(in the rows, 128 means zero)
One turn moves each row of this set onto another row. After a few examples, where does it send each row asked below?
Q_163: [ 89 134 130 162 125 123 112 124 120 122 149 116 150 124 141  93 133  78
 134 153 127 136 131 133 119]
Q_76: [ 79 107 138 153 142 121 139 124 139 117 129 156 145 124 171 119 120 124
 125 120 126 154  87 127 131]
Q_507: [133 140 133 100 101 131 153 108 120 135 118 143 126 134 118 107 132 112
 139  73 129 127 129 102 116]
Q_757: [103 152 145 151 120 128 119 141 114 112 138 105 167 136 151 148 125 135
 133 113 159 139 152 123 127]
Q_781: [113 162 153 148 127 125 109 141 117 115 142 111 168 138 159 136 119 139
 125 119 141 139 153 118 131]
Q_628: [132 127 133 103 142 118 148 127 131 126 132 169 145 121 100 107 118 129
 119 116 145  82 130 132 123]
Q_298: [134 119 126 114 119 122 149 114 121 119 119 162 126 114 100 119 120 117
 125 128 146  81 124 122 131]
Q_963: [107  54 148 111 133 124 132 143 121 125 135 119 139 131 119 139 131 131
 127 130 110 127 112 126 113]
Q_835: [115  67 139 122 151 121 121 153 121 136 132 129 136 146 125 137 113 127
 123 131  94 117 125 129 110]
Q_207: [117 141 129  82 127 134  93 131 120 111 120 115 135 149 151 104 114 128
 120 113  93 104 140 129 114]
Q_940: [ 78 131 151 164 112 125 126 135 119 138 147 113 140 117 130  99 141  88
 138 128 143 139 110 133 104]
Q_128: [137 142 114  93 132 133 133 105 125 119 136 151 154 130 124  93 127 110
 128  89 118 124 158 103 117]
Q_447: [111 158 153 151 112 121 121 138 116 121 130 101 152 145 158 147 123 138
 134 110 155 133 136 122 132]
Q_834: [103 124 140  85 102 144 103 122 109 112 119  96 123 121 136 114 139 131
 126  99 124 102 116 114  98]
Q_88: [117  69 150 119 148 113 119 148 123 143 131 118 128 142 132 130 121 132
 120 125 100 108 109 124 108]
Q_572: [ 84 141 150 152 119 121 135 147 133 133 145 131 155 146 132  98 122  91
 139 134 123 155 124 155 123]
Q_85: [141 146 132 103 119 129 128 102 117 135 129 142 130 121 132  88 132 114
 126  83 117 115 137  85 111]
Q_926: [ 96 123 117  89 111 162 107 137 107  95 121 124 143 130 120 130 119 115
 131 115 108 124 157 126 105]
Q_721: [ 94 144 155 146 125 105 123 130 137 137 148 111 150 142 151  77 135  99
 131 133 127 135 106 147 124]
Q_467: [115 157 158 150 110 124 109 131 113 114 136 101 155 130 164 138 127 137
 127 122 146 136 139 108 134]
Q_559: [127 136 106 108 120 138 148 114 117 129 123 152 137 136 111 116 123 102
 141  79 130 123 156 109 111]
Q_593: [ 77 105 124 166 150 124 132 126 131 119 128 156 140 120 168 125 118 115
 125 120 129 141  96 120 122]
Q_952: [ 79 107 132 152 152 119 134 124 142 113 134 156 153 125 172 115 121 123
 123 121 126 149  94 128 130]
Q_119: [ 94 135 144  89 109 149 123 154 115 127 111 122 125 150 121 129 116 132
 135  83 116 119 129 139  98]
Q_602: [132 124 149 110 132 132 137 124 119 123 136 172 141  97  98 104 122 127
 112 125 136  91 130 108 116]
Q_644: [ 78 108 132 165 151 123 125 124 132 121 132 155 141 115 171 118 121 118
 122 120 126 142  93 115 119]
Q_107: [142 130 154 110 116 124 147 125 124 127 121 174 125 120 104 110 112 127
 117 129 123  95 121 116 134]
Q_437: [116  57 142 108 140 120 120 134 124 118 138 116 144 132 131 128 130 129
 121 141 101 120 117 120 120]

Q_437 turns into Q_835
Q_163 turns into Q_572
Now these:
Q_628 turns into Q_298
Q_447 turns into Q_467
Q_834 turns into Q_207
Q_559 turns into Q_507
Q_593 turns into Q_76

One turn moves each row of this set onto another row. After a few examples, where does it send each row asked below?
Q_466: [141 133 130 123  93 142 119 151 116 108 109 110 142 123 105 109 121 153
 124 116 111 137 146 122  91 161]
Q_589: [148  97 119 130 111 135 120 155 144 114 126 107 127 125 115 117  98 125
 144 118 144 119 134 115 181 144]
Q_548: [117 119 136 137 139 142 150 113  99 133 147 140  99 119 102 155 127 160
 138 104 133 137 116 110 118 119]
Q_334: [156 119 136 155 134 118 118 100 142 156 121 125 156 133 130 121 125 123
 127 114  99 144 114 128 160 161]
Q_964: [127 120 122 121 111 138 130 125 110  97  84 132 144 156 135 113 122 132
 116  90 140 148 114 103 135 147]
Q_578: [169 110 133 127 149 127 125 128 153 126 135 127 131 119 155 119 106 128
 138 136 135 177 137 125 131 138]
Q_949: [140 117 133 113 129 117 138 153  98 138 125 138 123 152 140 116 118 167
 122 161 124 140 132  96 137 142]
Q_318: [152 117 120 134 144  88 127 128 122 150 134 132 124 144 124 103 128 130
 108 105 149 150 116 122 159 147]
Q_566: [142 127 120  99 129 143 130 130 112  95 120 115 136 140 122 129 156 121
 144 155 119 104 108 152 129 137]
Q_336: [121 130 138 149 129 125 126 116 128 139 154 116 100 140 138 138 118 106
 114  93 110 124 124 112 166 119]
Q_803: [143 131 104 146 135 165 131 127 133 133 101 128 153 124 157 124  96 114
 143 137 106 133 140 136 127 148]
Q_397: [160 118 147 111 105 139 136 136 131 128 101 138  88 117 147 152 129 140
 135 116 133 132 116  93 144 123]
Q_688: [157 105 122 119 106 146 127 141 145 117 103 142 136 111 110  87 149 156
 119 141 104 133 132 124 138 153]
Q_27: [132 144 117 136 104 130 145 129 120 122 106 122 145 101 117 113 151 110
 101 115  89 118 136 129 122 115]
Q_307: [119 134 115 146 124 114 172 136 164 150 127 114 139 125 138 116  98 140
 159 105 137 127 119 122 119 149]
Q_748: [111 136 106 138 127 104 135  78 148 139 131 117 141 122 123 122 107 157
 116 140 139 138 107 135 130 126]
Q_55: [137 142  84 118 101 136 146 115 113 111 109 145 121 121 155 130 109 120
 119 120 119 122 133 142 124 107]
Q_623: [119 162 111 125 127 135 124 115 142 128 131 113 151 129 122 142 111 132
 107 114 123 110 129 123  86 126]
Q_896: [117 100 113 120 135 129 110 136 120 139 141 156 142 127 125 109 113 104
 143 131 119 135  91 120 137 170]
Q_266: [102 120 103 135 106 117 142 109 112 141 125 146 133 139 121 131 109 181
 144 107 145 126 110 122 119 154]
Q_441: [119 112 138 126 134 140 128 132 114 108 139 143 109 116 133 140 136 123
 176 158 126 125 121 118  92 125]
Q_638: [103 124 146 141  96 141 125 149 146 105 101 112 141 142 114 114 126 158
 132 139 140 127 133 150 157 149]
Q_579: [135 109 120 134 105 126 150 152 139 128 136 116 139  93 143  99  82 134
 132 141 113 156 113 124 118 137]
Q_41: [107 112 106 138 129 144  91 104 127 120 130 105  98 121 121 114 139 135
 147 125 127 160 132 139 156 122]
Q_296: [117 119 154 127 121 142 124 138 162 117 132 120 151 146 137 123  96 120
 138 132 153 108 132 134 101 135]
Q_378: [122 114 122 146 140 112 121 111 128 133 148 110  74 121 109 126 123 135
 130 116 122 101 100 120 118 155]
Q_79: [140 103 164 136 132 110 136 144 138 141 113 126 127 124 144 145 115 137
 115 115 139 150 133 130 176 139]
Q_49: [148 111 138 122 139 161 142 121 136 123 124 131 101 110 139 103 153 152
 107 109 133 130 131 124 126 101]
Q_233: [140 130 110 117 131 121 151 111 126 131 119 150 117 123 127 137 141 118
 167  89 161 131 120 109 108 132]
Q_699: [140 105 148 128 133 118 127  92 154 106 130 161 144 120 114 119 138 135
 145 113 128 136 121 153 102 144]
Q_129: [127 142 133 152 125 140 170 123 144 125 144 127 124 143 135 120 120  96
 157 138 110 103 142 125 113 134]
Q_138: [149  94  97 121 112 127 133 111  89 130 142 129 122 118 119 142 154 146
 137 110 134 123 130 118  95 125]
Q_656: [105 121 130 122  96 115  98 160 131 119 153 126 138  98 119 133 142 116
 127 135 135 139 104 130 144 137]
Q_229: [161 126 112 120  95 131 113 124 159  93 147 120 112 143 141 128 133 137
 113 110 100 123 140 123 126 152]
Q_303: [135 136 157 133 123 138 134 137 104  95 100 137 139 110 125 109 146 159
 132 149 103 113 147 129 131 127]
Q_687: [ 94 128 149 134  98 112 120 116 103 153 117 114 112 121 140 144 144 122
 132  95 139 117 115 119 128 128]
Q_980: [130  99 126 161 111 114 144 132 110 159 135 141 142 109 102 142 139 145
 115 132 140 113 138 148 147 123]
Q_385: [116 110  94 150 118 111 138 116 127 112 110  91 130 131 101 107 152 123
 155 116 152 131 130 132 122 128]
Q_514: [142 134 145 122 107 165 127 133 132 122 121 120 110 122 108 143 146 121
 152 147  99 160 137 124 120 112]
Q_874: [128 134 112 132  94 104 123 143 127 105 135 137  92 142 151 120 145 148
 165 127  99 128 113 126 145 130]
Q_547: [127 140 154 129 119 133 136 146  93 143 141 134 111 111  86 121 115 150
 133 146 130 147 117 126 132 159]
Q_595: [136 142 161 153 113 127 106 133 135 126 136 150 129 137 133 102 109 156
 164 130 142 139 123 130 163 148]
Q_777: [141 110 125 156 108 107 154 118 112 126 141 119 130 118 109 133 121 110
 133 117  94 152 150  98 126 165]
Q_515: [147 121 158 141 123 119 118  96 106 134 115 108 140 119 122 118 144 149
 141 118 127 113 131 154 155 105]
Q_368: [101 124 121 161 119 166 135 112 134 139 111 107 126 163 130 134  97 116
 121 124 125 115 123 113 131 146]

Q_334 turns into Q_233
Q_589 turns into Q_378
Now these:
Q_336 turns into Q_441
Q_307 turns into Q_623
Q_688 turns into Q_318
Q_41 turns into Q_874
Q_547 turns into Q_515
Q_514 turns into Q_595
Q_699 turns into Q_964
Q_229 turns into Q_896
Q_129 turns into Q_296
Q_578 turns into Q_266
Q_980 turns into Q_49
Q_79 turns into Q_548
Q_748 turns into Q_55

One turn moves each row of this set onto another row. After a few examples, where does it send each row asked below?
Q_701: [150 144 112 171 116 123 132 148 135 161 145 159 148 103 147 104 132 146
 146 116 169 164 112 132 115 114 123 121 157 151 118 124 107 172 101 120
 131]
Q_641: [151 114  98 133 126 159 121 126 146 128 127 108 143 119 106 123 128 165
 135 120 129  98 138 141 142 139 120 130 154 133  91 122 164 131 153 104
 167]
Q_108: [161 133 112 106 158 149 143 181 131 116 171 148 131 124 148 125  74 158
 149 107 142 136 125 145 115 136 114 128 137 126 135 130 130 123 147 119
 165]
Q_300: [142 100 109 128 115 129 112 122 115 127 108 133 137 109 141 147 115 125
 123 152 156 120  98 121 127  65 146 125 126 141 109 151 120 165 122 101
 149]
Q_509: [162 125 111 109 160 144 143 180 132 116 171 149 135 127 154 124  65 158
 146 107 141 131 117 148 114 136 118 128 127 117 129 130 129 131 145 118
 163]
Q_239: [161 127 111 107 161 145 145 179 132 116 170 150 135 125 153 126  71 158
 145 107 139 134 121 146 115 137 115 132 131 118 134 130 128 129 147 119
 161]
Q_693: [117 122 133 134 123 102 133 132 129 139 124 114 129  99 142 151  71 153
 124 133 142 151 112 130 141 143  98 138 106 128 110  98 108 172 165 148
 141]
Q_123: [109 138 132 125 104 128 129 137 124 139 134 108 111  94 117 143  91 156
 142 131 145 151 132 113 137 129 101 107 135 158 126  98 117 150 173 140
 143]
Q_16: [155  92 100 139 126 145 125 129 148 133 127 108 152 133 120 115 109 169
 134 122 125  88 128 141 137 134 134 129 134 116  82 118 162 154 141 107
 171]
Q_674: [151 146 112 171 118 122 132 145 134 160 144 159 149 103 146 106 134 147
 143 114 170 166 113 135 116 115 119 125 160 151 120 125 107 168 101 119
 131]
Q_335: [156 103 100 139 138 143 125 127 149 128 121 111 153 124 121 128 113 165
 121 123 126  98 126 153 144 145 121 150 135 113  81 121 160 146 147 110
 168]
Q_327: [150  97  98 138 124 153 124 130 147 130 129 108 146 130 114 113 113 171
 140 120 126  91 134 136 138 130 133 121 144 125  85 118 165 147 143 105
 169]
Q_320: [139 111 107 123 112 137 109 123 112 125 110 131 129 103 132 148 126 126
 126 153 161 124 104 117 128  63 140 120 138 151 114 152 122 151 130  99
 149]
Q_583: [143 101 107 127 122 124 113 122 116 126 106 133 140 109 145 149 115 124
 119 152 157 122  93 126 129  69 141 134 120 134 106 151 118 165 124 104
 148]
Q_962: [161 132 112 107 160 146 143 180 133 115 172 148 131 125 150 127  72 159
 145 107 140 136 122 146 115 137 112 131 134 120 135 129 128 125 149 118
 163]
Q_409: [143 116 108 120 121 132 108 119 111 124 107 132 134  99 137 160 130 119
 115 153 161 132 101 128 133  74 129 139 137 146 113 153 119 146 134 102
 146]
Q_72: [141 116 107 121 118 134 109 122 111 124 108 130 130 100 131 154 132 122
 120 152 161 129 104 121 131  69 134 127 140 151 116 154 121 146 132 100
 147]
Q_994: [151 140 114 172 118 121 133 147 135 162 144 159 151 106 149 104 128 148
 144 115 169 162 110 134 114 114 124 121 155 146 115 123 107 175  96 119
 132]
Q_569: [161 122 112 108 156 145 145 180 133 117 174 150 135 130 153 121  64 159
 150 107 139 129 121 144 110 133 119 122 127 118 131 128 128 132 142 119
 165]
Q_983: [145 105 108 126 124 124 112 122 113 123 103 135 141 104 144 155 116 119
 113 155 158 127  93 131 132  73 135 142 123 136 105 153 117 159 127 104
 148]
Q_856: [160 126 111 108 155 148 144 183 131 119 175 149 132 130 151 120  67 160
 153 108 139 128 125 141 111 131 120 118 131 121 132 130 130 132 142 116
 165]
Q_400: [155 111  99 134 139 146 122 123 148 127 120 111 150 118 116 132 121 164
 121 122 128 102 129 153 147 147 115 151 145 118  87 122 160 136 154 109
 166]
Q_934: [159 128 112 108 153 148 144 180 131 118 176 148 130 129 148 120  71 161
 153 106 140 129 124 140 111 130 120 119 135 125 132 129 132 128 145 117
 164]
Q_80: [144 114 108 125 126 126 110 121 115 124 105 135 138 100 140 160 124 119
 113 155 161 131  96 131 133  75 130 142 130 138 110 155 117 153 131 103
 147]
Q_2: [152 147 114 171 123 120 132 143 134 160 143 159 151 102 148 110 133 147
 137 116 170 169 108 139 118 120 116 131 157 147 118 124 107 168 104 119
 130]
Q_256: [150 147 113 171 121 122 131 145 134 158 143 160 149 102 147 109 134 145
 140 114 168 167 112 137 117 119 116 129 159 149 119 124 107 168 104 120
 129]
Q_873: [139 105 106 125 113 134 111 123 113 125 111 132 133 110 137 145 121 126
 126 153 158 119 101 117 125  62 145 120 131 146 110 153 121 159 124  99
 150]
Q_615: [116 108 133 136 118 101 135 137 130 141 128 113 132 107 143 140  63 157
 132 135 139 144 111 123 136 133 109 123 100 126 107  96 109 184 158 146
 143]
Q_618: [149 106  98 134 121 158 122 130 147 129 129 108 142 124 108 117 121 170
 138 120 128  94 135 136 140 133 128 123 152 132  90 120 166 137 148 103
 170]
Q_479: [153 144 112 173 123 117 133 144 137 161 143 158 152 103 152 110 131 146
 140 117 168 167 108 139 118 120 117 133 154 145 115 124 106 172 102 121
 130]
Q_927: [108 114 131 132  97 120 133 142 125 143 137 107 120 108 131 128  70 160
 151 130 140 136 127 107 129 119 121  93 115 146 117  93 115 176 159 138
 144]
Q_473: [112 107 134 136 106 108 134 140 128 143 133 111 128 110 141 131  63 159
 142 130 138 136 118 113 130 125 120 103 103 133 110  94 112 184 154 143
 144]
Q_405: [151 140 113 175 121 117 133 145 135 161 143 160 154 104 154 106 128 145
 139 116 167 164 107 138 115 120 120 129 151 142 115 122 106 175  99 119
 132]
Q_407: [153 116  99 132 134 155 122 124 147 124 124 109 145 116 109 129 126 166
 128 121 130 102 134 148 145 144 115 144 153 128  90 123 162 130 154 107
 168]
Q_871: [158 133 112 106 156 151 143 181 131 117 173 147 130 123 146 123  72 159
 151 104 139 132 125 141 112 133 118 122 136 127 138 130 131 124 146 116
 164]
Q_292: [114 133 132 128 121 111 131 134 127 135 124 112 123  93 134 154  85 151
 125 133 146 157 117 128 142 145  93 137 118 137 116 100 108 160 174 146
 140]
Q_450: [111 141 132 124 113 121 129 134 125 135 127 109 117  91 124 154  93 152
 130 132 147 157 126 122 141 138  93 123 131 151 123 100 111 148 177 143
 140]
Q_67: [157  96  99 140 134 142 126 127 148 129 124 111 155 129 123 121 108 169
 128 122 125  93 124 149 141 140 127 141 132 112  81 119 161 153 143 108
 169]
Q_263: [106 126 131 127  98 125 131 139 124 140 138 106 112 101 123 134  82 161
 151 130 142 143 133 106 132 120 112  94 128 156 122  97 116 162 164 139
 144]
Q_440: [152 137 113 173 121 119 132 145 135 160 142 160 152 106 153 105 127 149
 143 116 167 165 107 135 115 116 123 125 152 145 115 123 106 177  98 120
 132]

Q_67 turns into Q_407
Q_263 turns into Q_615
Now these:
Q_583 turns into Q_409

One turn moves each row of this set onto another row. After a few examples, where does it send each row asked below?
Q_857: [132 153 114 121 120 123 151 160 110 112 151 148 156 120 144]
Q_754: [115 147 106 157 141 106 103 106 134 108 131 141 161 106 134]
Q_890: [140 128 117 168 104 105 128 140 135 129 141 111  85 126 146]
Q_384: [137 139 110 153 103 107 128 129 153 127 146 111  78 133 129]
Q_181: [161 136 110 132 118 117 108 125 183 117 145 133 103 132 124]
Q_333: [120 158 108 141 141 119  92 105 131 120 133 130 159 108 140]
Q_792: [136 121 129 134 157  91 109 121 134 131 167 152 139 128 164]
Q_604: [125 146 107 116 124 131 137 151 125 114 145 153 175 122 145]
Q_860: [143 121 130 100 101 127 117 131 135 151 152 125 101 122 148]
Q_330: [130 129  89 146 111  92 148 137 130 159 143 147 150 135 126]
Q_38: [145 145 109 116 127 122  93 103 125 127 155 133 147  92 137]
Q_485: [144 120 121 113 102 115 127 140 133 144 160 109  94 128 138]
Q_246: [ 93 132 138 148 133 101 149 126 144 116 134 149 131  94 119]
Q_115: [109 138 131 157 139 120 136 122 167 104 148 144 108  92 124]
Q_665: [153 141 118 115 112 116 108 121 170 119 157 122  97 134 136]
Q_736: [129 145 109 142  94 129 156 163 113 123 155 127 139 107 141]
Q_906: [ 98 153 124 151 120 119 133 126 171 133 137 157 129 140 162]
Q_626: [ 91 123 136 148 135 109 153 133 125 116 136 156 136 102 132]

Q_626 turns into Q_604
Q_736 turns into Q_38
Now these:
Q_906 turns into Q_330
Q_890 turns into Q_860
Q_665 turns into Q_384
Q_333 turns into Q_246

One turn moves each row of this set onto another row. After a few examples, where does it send each row asked below?
Q_18: [128 123 159  93 135 122 161 146 138 158  64 113 129 136 103 100 139 130
 126 143 144 120 121 113 124 116]
Q_977: [ 84 171 133 137 176 129 113 135 132 132 100 115 129 108  88 114 155 133
 127 143 132 122 148 115 121 112]
Q_668: [ 81 180 121 151 164 132 125 132 135 131 103 118 113 102  95 119 156 141
 126 137 124 112 139 123 120 115]
Q_291: [ 78 189 130 134 160 137 118 137 124 133 108 117 125 111  94 109 144 141
 133 140 130 110 146 110 122 128]
Q_767: [ 87  81 142  95 122 129 136 150 114  99  89 121 114 137  96 123 126 127
 133 154 144 103 133 109 172 106]
Q_145: [ 95 173 144 157 160 141 121 138 103  95 125 129 126 125 118 116 117 145
 140 143 120 107 108 123 163 117]
Q_525: [ 96  86 104 146 120 118 153 146 132 115  89 114 114 135  79 147 122 144
 128 146 148 102 100 123 163 113]
Q_879: [103 154 138 173 175 131 120 134 115  95 117 128 124 120 113 128 131 139
 132 143 121 116 105 132 160 101]
Q_331: [ 86 114 134  96 111 115 146 135 123 138  73 120 128 117  89 153 149 125
 125 137 147 119  79 118 128  99]
Q_558: [ 91 116 122 110  98 135 138 155 125 103  88 113 104 146  96 110 114 171
 134 165 128  95  98 126 163 131]
Q_391: [130 115 120 121 130 124 133 145 108 164 117 113 141 146  90 124 111 131
 136 150  92  94 110 142 130 134]
Q_598: [ 82 136 130  95  92 121 148 139 123 136  76 119 120 120  95 142 142 144
 129 142 137 111  68 123 126 113]
Q_556: [117 147 142 107 110 130 182 144 129 164  78 117 117 132 109 106 124 140
 130 130 140  99 111 110 126 133]
Q_438: [103 130 142 187 127 131 112 149 130 130 109 120 121 114 104 127 130 158
 123 188 138 114 120 141 159 123]
Q_709: [102 153 153 150 179 133 110 139 105  95 119 126 141 128 109 119 122 132
 138 146 130 120 118 117 164 107]
Q_277: [127 104 137 103 134 129 125 142 113 148 108 120 122 138 108 112 133 127
 132 157  75  97 123 152 130 113]
Q_913: [ 80 127 150  72 101 124 137 140 113 133  75 121 129 122  95 135 143 129
 132 145 143 116  86 111 131 109]
Q_358: [ 87 136 164 156 114 145 113 148 112 119 115 132 108 109 124 112 131 147
 129 184 130 102 143 128 168 121]
Q_452: [121 121 140 121 127 122 183 137 145 157  67 121 105 120 113 118 149 130
 119 129 133 108 113 126 123 105]
Q_50: [119 103 124 121 129 128 148 135 102 157 122 126 123 130 105 135 124 108
 134 133  87  84 129 139 136 116]
Q_756: [ 94 118 156 172 133 131 117 146 110 133 118 128 134 110 103 134 125 127
 127 173 156 111 149 115 170 119]

Q_145 turns into Q_709
Q_668 turns into Q_291
Now these:
Q_556 turns into Q_18
Q_277 turns into Q_50
Q_598 turns into Q_913
Q_438 turns into Q_358
Q_558 turns into Q_767

